Read these off the table that follows.
1) What is the top entry of the column that holds the largest entry?
2) What is the entry just right of 16?
3) What is the entry in the bottom-left corner?
4) What is the bottom-right entry?
5) What is the entry directly above 24?
6) What is the entry directly below the smallest entry?
7) What is the entry just left of the smallest entry?
8) What is the top-left entry?
[[  0  -1  -5  -2   0   0  -2  16  -2  20]
 [  0   4  12  -7   2   2   3 -14   5 -33]
 [  0  -4 -11  -5  -2  -3  -3  17  -5  28]
 [ -1  -3 -11   0   0   1  -1  15  -3  32]
 [  1  -4 -12   1  -3  -4  -5  12  -7  23]
 [  1  -6 -13   4  -3  -7  -4  14  -6  23]
 [ -2  12  34 -17  11  15  10  -5  15  -3]
 [  1 -11 -28   9  -7 -13  -9  24 -13  43]
 [  0   1  -1  -2   1   1   0   7   0  22]
 [  1 -12 -30   6  -6 -13  -9  27 -14  36]]
1) 20
2) -2
3) 1
4) 36
5) -5
6) 28
7) 5
8) 0

Questions about the row below.
1) What is the entry just right of -1.103?
2) What is the smallest entry?
3) What is the entry just right of -2.184?
[0.438, -2.184, -1.604, -1.194, 1.404, -1.697, -1.249, -1.897, -1.798, -1.103, 0.180, -0.325, -2.195, -1.437, -0.920, -1.123]
1) 0.180
2) -2.195
3) -1.604

array([  0,  45,  -7, -14, -23,   0, -18,  -9,  13,  38, -45])
The median of all entries is -7
The maximum?
A: 45
The entry just left of the largest entry -> 0
The entry just right of -7 is -14
